Look-ups in named tables: a row name and a column name give one cell, copied from the table.

zomo:
|  | gebila | vukef | lum | pif | nok |
|---|---|---|---|---|---|
| pamosik | 159 | 80 | 103 | 106 | 124 |
| tuko | 80 | 66 | 67 | 215 | 108 |
| rodus | 93 | 180 | 124 | 195 | 116 |
| kibuluf | 90 | 48 | 111 | 96 | 176 |

lum of rodus = 124
gebila of kibuluf = 90
vukef of pamosik = 80
lum of kibuluf = 111
pif of pamosik = 106
pif of rodus = 195
gebila of pamosik = 159
vukef of kibuluf = 48
vukef of rodus = 180
pif of kibuluf = 96
gebila of rodus = 93
nok of rodus = 116
gebila of tuko = 80
nok of pamosik = 124
nok of kibuluf = 176
lum of tuko = 67
pif of tuko = 215
nok of tuko = 108

Table sas
	nak	liselo	tup	sud	nepil	lata
buv	-5498	5144	-4623	-509	2885	1002
far	-1530	-185	-594	1774	5952	-2353
vamebir	1301	2707	-3172	-1400	-659	2137
kepus	5159	-5560	7717	-8877	-3884	5053

buv, nepil: 2885
buv, tup: -4623
vamebir, nak: 1301
far, nepil: 5952
far, lata: -2353
kepus, sud: -8877
far, tup: -594
buv, sud: -509
far, sud: 1774
kepus, nak: 5159
buv, liselo: 5144
vamebir, tup: -3172
vamebir, lata: 2137
kepus, liselo: -5560
vamebir, nepil: -659
far, liselo: -185
Which row has the largest nak? kepus

soliviz.csv
,mifuso,tuvuv,fef,pidu,voz,gobud,ginisaz,samu,kulub
lesuze,81.302,76.534,82.818,73.753,51.397,54.344,81.627,77.827,71.162
mupi,42.484,28.231,42.773,23.304,22.177,21.092,43.624,28.022,28.978
nepepop,32.402,33.741,34.288,40.655,79.358,75.663,33.829,39.688,39.599
semamor,73.578,84.224,72.943,85.762,34.193,36.660,74.187,80.092,84.152
geto,90.560,77.206,93.826,70.657,90.319,84.374,85.339,78.817,67.594
fif,78.111,78.924,80.874,75.236,47.770,49.882,76.604,73.669,73.415
dosebo,45.848,44.893,43.587,53.113,2.255,6.093,51.080,48.069,52.662
mopur,66.412,54.381,70.422,41.935,97.853,96.437,58.919,56.337,44.136
negizi,70.893,59.954,74.344,46.442,98.579,93.365,66.176,63.583,48.140
fev,37.816,39.893,37.376,47.344,85.737,85.536,36.317,46.025,48.140
nutefu,23.300,29.683,23.549,35.911,38.893,38.319,28.150,30.435,37.133

kulub of semamor: 84.152
mifuso of lesuze: 81.302
gobud of lesuze: 54.344
kulub of mupi: 28.978
tuvuv of mupi: 28.231
gobud of mupi: 21.092
kulub of nutefu: 37.133
Which row has the largest gobud? mopur

nezug =
cols = muk, begesub, gekura, vidizi
fogam: [184, 103, 100, 116]
lud: [175, 102, 107, 116]
tezaro: [134, 184, 164, 150]
datomam: [170, 103, 109, 119]
novigi: [183, 91, 106, 99]
mis: [193, 149, 103, 88]
fur: [191, 145, 93, 84]
kadizu: [181, 93, 101, 110]
vokir: [161, 95, 127, 110]
fus: [109, 185, 183, 172]
misigu: [59, 175, 218, 229]
naguno: [113, 181, 179, 168]

muk of fus: 109
muk of fur: 191
gekura of vokir: 127
gekura of fur: 93
begesub of naguno: 181
begesub of kadizu: 93

Table kavam
|  | denet | gep | nar | sel | setubo | gev | nele |
|---|---|---|---|---|---|---|---|
| nov | -44531 | -19675 | 32639 | -77737 | -74300 | -53380 | -1137 |
| fevibe | 51640 | 18215 | -29133 | -13498 | -6513 | -53886 | -81546 |
| latozas | -27217 | -40308 | -62410 | 28099 | 21448 | 21380 | -9072 |
| fosuv | -60542 | -37884 | -25171 | -13406 | -15653 | 4952 | 12533 |
| lebame | -76404 | -48498 | -13072 | -20691 | -25348 | 2892 | 29303 |
| kebus | 38611 | -13159 | -90151 | 51756 | 48399 | 11597 | -65790 |
| zekit | -72434 | -24482 | 48824 | -91870 | -88088 | -55127 | 19919 |
| tulo | -7858 | -5356 | 9399 | -57312 | -52277 | -53572 | -31435 |
| rifubo | 23249 | 21502 | 6614 | -52792 | -42684 | -72011 | -64397 |
| gusav | 53479 | 10330 | -52922 | 4486 | 8497 | -30415 | -82967 |

gep of rifubo is 21502
sel of lebame is -20691
nele of kebus is -65790
nar of rifubo is 6614
gep of gusav is 10330
nele of latozas is -9072
gev of zekit is -55127
setubo of latozas is 21448
denet of rifubo is 23249
nele of nov is -1137
denet of nov is -44531
nele of zekit is 19919
gev of rifubo is -72011
denet of zekit is -72434
gev of lebame is 2892

